In the rows, 128 means zero.
A single turn carries every row of the set below to another of its rows. Some are shown first; where does it send the rows asked next?
bag: [132 115 130 103  99 129 111  96 126 134 128 118 127 162 143 101 119 135
 136 101 113 115 142 107 115 108 119 143 114 123  94 139 147 161]
Ponu: [146 131 104  96 122 119 104 112  78 126 129 120 112 154 152  91 126  97
 136 114 103 119 153 105 110 102 141 154  88 108 125 123 116 112]
Samo: [141 108 107 102 118 119 111 107 118 131 121 119 130 141 122 108 129 100
 146 119  93 118 150 139  98 134 136 164 102 157 118 126 131 106]
tok: [140 115  88  98 103 141 111 111  93 127 120 110 104 141 139 111 132 127
 142 125 135 130 137 116 126 119 123 148  90 152 120 145 124 136]
nure: [144 113 116 104 103 115 108  97 134 147 127 104 114 165 158 103 112 118
 144  93 106 104 143  97 115 127 135 142 125 104 123 141 136 138]
seku: [125 130 124 107 114 124 116 127 115 137 133 122 129 178 125 103 131 113
 136 111 115 104 152 131  89 127 128 125 125 121 123 145 146 128]
Nugaf: [133 111 112 115 122 112 101  93 103 135 114 105 131 136 112  76 116 124
 134 137  94 139 152 124 126 118 139 155  95 127 124 124 120 158]
bunu: [149 113 108  99 123 121 110 108 122 112 115 122 126 130 129 106 138 115
 138 101  80 125 144 119  95 143 146 155  99 149 134 126 127 110]
bedas: [156 108 107 108 100 112 103 110 137 140 128 122 111 167 146 111 112 110
 126 100  96 114 133 113 126 136 123 141 115 105 136 147 129 137]
Lila: [170 108 122 110 109 116 107 133  83 130 102 109 135 145 135  90 130 126
 129 109  91 102 151 116  91 127 145 151 134 135 123 145 116 138]
buso: [122 119 121 109 109 117 105 107 127 121 129 127 130 165 121  91 129 130
 147 118 112 117 110 129 117 119 121 126  97 100 134 132 116 140]
fone: [151 121 108 114  98 126 111 136  97 140 110 112 136 140 137  88 133 114
 124 124  77 115 156 118 107 118 138 147 127 141 132 145  97 150]
Vova: [148 120  87  90 111 125 114 112 101 119 124 110 116 131 157 110 142 123
 134 116 125 138 147 111 126 130 133 146  89 154 124 137 109 135]
Vofed: [153 123 102 100 107 125 115 105  97 122 125  99 114 134 131 102 141 141
 139 106 147 123 130 112 117 130 137 140  94 150 131 139 120 135]
Vedu: [143 112 119 110 113 109 104  99  97 132 109 104 122 130 115  89 118 136
 117 116  93 133 148 120 119 132 141 141  84 139 120 122 128 171]
nazug: [141 111  97 102 121 111 111 118 102 123 117 125 129 141 131 101 138 114
 133 115  95 126 165 135 104 146 143 154  87 165 121 123 132 118]
lato: [133 140 110 108  93  99 118 130  78 139 119 107 142 150 132 111 123 114
 138 115 105 114 138 128 108 117 144 145  88 137 142 131  89 147]
vodof: [162 127  99  97 108 106 110 120  85 123 120 112 118 152 150  90 133  98
 133 109 117 121 144 110 117 115 150 142  88 118 133 120  96 114]
Zavot: [132 115 124  92 121  89 103 109 111 140 123 122 148 159 143 127 107 135
 137 112 128 124 130 116 122 145 132 143 109 123 125 146 138 145]
bib: [129  95 121 100 113 121  99 107 113 128  99 133 122 164 137 104 123 122
 148  88  96 107 138 114 113 122 133 126  98 104 101 124 147 121]
lebe: [111 114 118  98 122 109 108 107 113 135 118 120 134 162 147 125 110 150
 151 105 123 120 135 105 104 130 144 138 102 115 126 147 145 141]
Kunik: [144 109 117 112 114 112 110 112 100 128 106 117 138 136 113  65 136 124
 124 130  98 132 152 124 121 123 141 147  95 146 110 122 112 150]
kesiz: [130 126 117 113 106 126 103 116 119 135 122 125 140 178 129 114 117 131
 152 112 102 112 143 119  88 117 142 134 125 116 129 141 158 133]
guzu: [128 114 122 111  96 115 100  98 122 134 111 115 129 167 127 102 119 127
 161 113 105 105 107 116 118 118 136 123 100 102 118 120 129 144]
kupof: [154 101 103 116 108 121 103 133  87 146 102 110 122 150 142  98 120 118
 135 131  81 104 148 114 107 123 138 155 128 131 127 155 108 141]
luta: [130 145 122 104  98 112 123 116  86 118 109 102 144 137 121 118 136 121
 150  99  98 122 136 111 111 112 142 138  95 126 129 135  98 158]
Rom: [164 139 105 104 108 116 105 118  83 125 133 111 101 153 148 100 133 102
 126 106  95 103 143 105  96 118 150 137  88 117 129 119 121 126]
Pabik: [120 123 127  98 106 122 117 113 109 124 118 120 116 169 144 101 129 120
 134 114 106 114 141 102 123 126 109 130 108 127  92 142 139 169]
Teba: [120 131 121 101 104 103 125 116  80 146 112 101 144 140 127 123 122 109
 153 107 110 111 141 120 120 112 136 152  93 129 123 140  94 140]
govel: [131 109 120  95 126 108  96 114  98 116  97 134 138 167 141  98 127 110
 148  98  96 120 147 106 125 138 124 128 114 103 114 129 144 125]

bag goes to kesiz
bedas goes to Zavot
Now find these:
vodof goes to Vova
Vedu goes to Lila
tok goes to Samo

A single turn carries every row of the set below to another of its rows. Some are shown first; where does it send the rows asked next?
buluf: [155 125 127 115 150 127 149 133 134 123 128 126]
zegin: [129 130 110 132 132 102 140 125 145 111 121 134]
zirif: [135 132 124 123 117 165 125 137 131 121 125 135]
zer: [113 120 146 123 148 126 126 134 126 138 146 129]
nofuf: [125 135 122 124 128 138 119 103 109 120 107 126]
votu: [117 127 115 120 126 134 130 157 131 104 138 128]
govip: [127 150 134 132 126 139 122 152 140 136 138 115]
linun: [120 143 136 126 135 125 143 129  97 126 129 118]
tir: [117 117 123 133 139 131 143 134 146 131 126 153]
Vez: [117 136 111 124 114 116 134 119 140 100 122 121]
Tomi: [138 141 134 121 123 117 126 123 153 124 133 102]
Leg: [148 126 124 131 131 130 121 130 134 137 101 148]
nosin: [136 159 106 127 135 125 128 119 129 127 131 146]
lum: [130 106 140 128 127 109 135 139 116 117 124 138]
gik: [132 133 132 118 115 146 126 110 125 117 110 108]
Vonuz: [109 137 121 127 146 143 115 129 125 144 116 138]
zef: [143 130 154 129 134 116 130 118 134 135 133 107]
siram: [123 145 135 134 133 109 101 134 116 139 127 128]

tir goes to zer
linun goes to nosin
zef goes to nofuf
Now find these:
Tomi goes to gik
Leg goes to lum
zirif goes to votu

A single turn carries every row of the set below to another of its rows. Some are shown first; where does it send the rows asked next?
piga: [135 126 112 115 137 137 143 152 124 141 120 146 128 113 143 143 110 140
 138 132 123 150 128 124 124 117]
tagub: [124 128 138 137 117 124 134 118 112 105 142 124 136 101 127 145 129 117
 127 127 138 157 134 127 146 139]
selu: [139 124 146 147 143 132 119 121 101 139 122 124 152 134 116 126 128 128
 117 136 127 145 122 133 111 151]
luki: [115 136 139 142 141 106 120 128 134 123 135 150 141 131 140 142 139 139
 140 128 132 121 139 108 141 146]
Zit: [118 123 141 100 122 140 117 121 144 129 142 127 121 143 125 114 124 150
 130 140 118 116 128 136 118 133]
tid: [146 140 136 133 132 118 113 101 141 132 135 122 143 118 131 139 136 101
 131 149 129 116 130 140 135 139]
getof: [142 116 125 126 112 122 125 125 130 123 119 147 133 112 138 130 145 118
 139 136 128 143 127 161 140 137]
bep: [123 131 143 122 138 122 158 129 122 125 103 119 124 125 145 120 122 126
 122 138 144 131 139 135 148 123]
Fosap: [119 128 144 134 144 105 122 111 140 135 139 130 161 106 142 134 125 131
 131 128 142 146 116 131 129 126]
resi: [135 125 113 113 136 141 140 155 127 137 123 142 133 112 143 147 116 140
 138 132 123 151 134 128 121 115]
Dev: [145 124 141 138 137 123 116 124 105 147 130 125 158 128 122 122 131 126
 119 131 125 138 116 147 127 153]
Ligi: [135 139 125 125 146 127 105 138 136 141 109 124 146 152 143 141 132 108
 120 120 135 133 116 124 122 118]
fopip: [131 128 116 141 131 138 121 121 152 123 129 123 143 126 128 128 135 153
 146 111 150 148 106 120 113 133]
ped: [139 139 114 139 134 137 123 149 145 113 121 115 118 112 133 129 123 121
 101 129 118 132 131 135 102 134]
kibub: [131 125 144 114 137 119 148 129 120 126 113 116 127 116 139 132 123 117
 123 143 132 129 151 144 156 124]
komuv: [121 119 115 123 119 142 156 108 120 128 131 121 115 148 129 141 136 128
 137 128 112 142 135 135 135 143]
vel: [135 121 136 128 135 121 108 144 140 149 113 115 120 115 121 120 117 147
 139 117 122 119 125 119 117 115]
pazit: [126 164 124 128 125 116 122 120 110 131 154 114 129 144 119 140 124 139
 117 134 125 118 119 125 124 130]
rumu: [113 131 142 133 139 127 119 126 158 107 145 115 121 139 116 126 120 125
 129 115 121 123 134 104 133 131]
gavi: [134 121 109 148 157 119 134 127 115 114 136 134 118 106 128 139 136 117
 140 130 125 144 110 118 141 134]
bofen: [129 164 129 131 130 114 125 122 109 126 151 120 131 149 115 142 118 137
 118 134 123 121 124 122 125 130]
vori: [115 103 124 134 132 138 114 137 140 122 131 136 114 116 127 117 122 130
 131 102 117 147 105 114 125 130]
nimi: [147 124 140 125 121 141 133 139 120 114 139 108 114 130 103 120 123 142
 146 119 121 115 125 119 131 130]
Bafa: [112 127 140 100 130 140 123 127 135 124 148 136 117 140 131 113 131 141
 131 152 129 124 118 133 110 141]
lagis: [115 130 133 133 121 139 117 105 130 103 125 113 109 118 129 151 134 134
 134 124 142 132 134 108 124 113]
puvug: [149 130 113 126 128 146 112 149 143 116 121 108 115 113 124 122 116 121
 106 124 116 133 123 134 115 126]
zedog: [132 139 125 127 145 129 109 136 143 141 112 123 146 148 147 146 132 108
 121 118 136 132 115 128 115 121]
guti: [117 121 117 120 115 143 151 112 120 126 132 120 109 147 127 146 139 123
 137 130 118 144 132 139 131 145]

Bafa goes to bep
puvug goes to Dev
Now find these:
tid goes to nimi
komuv goes to resi
gavi goes to fopip
piga goes to zedog
tagub goes to vori

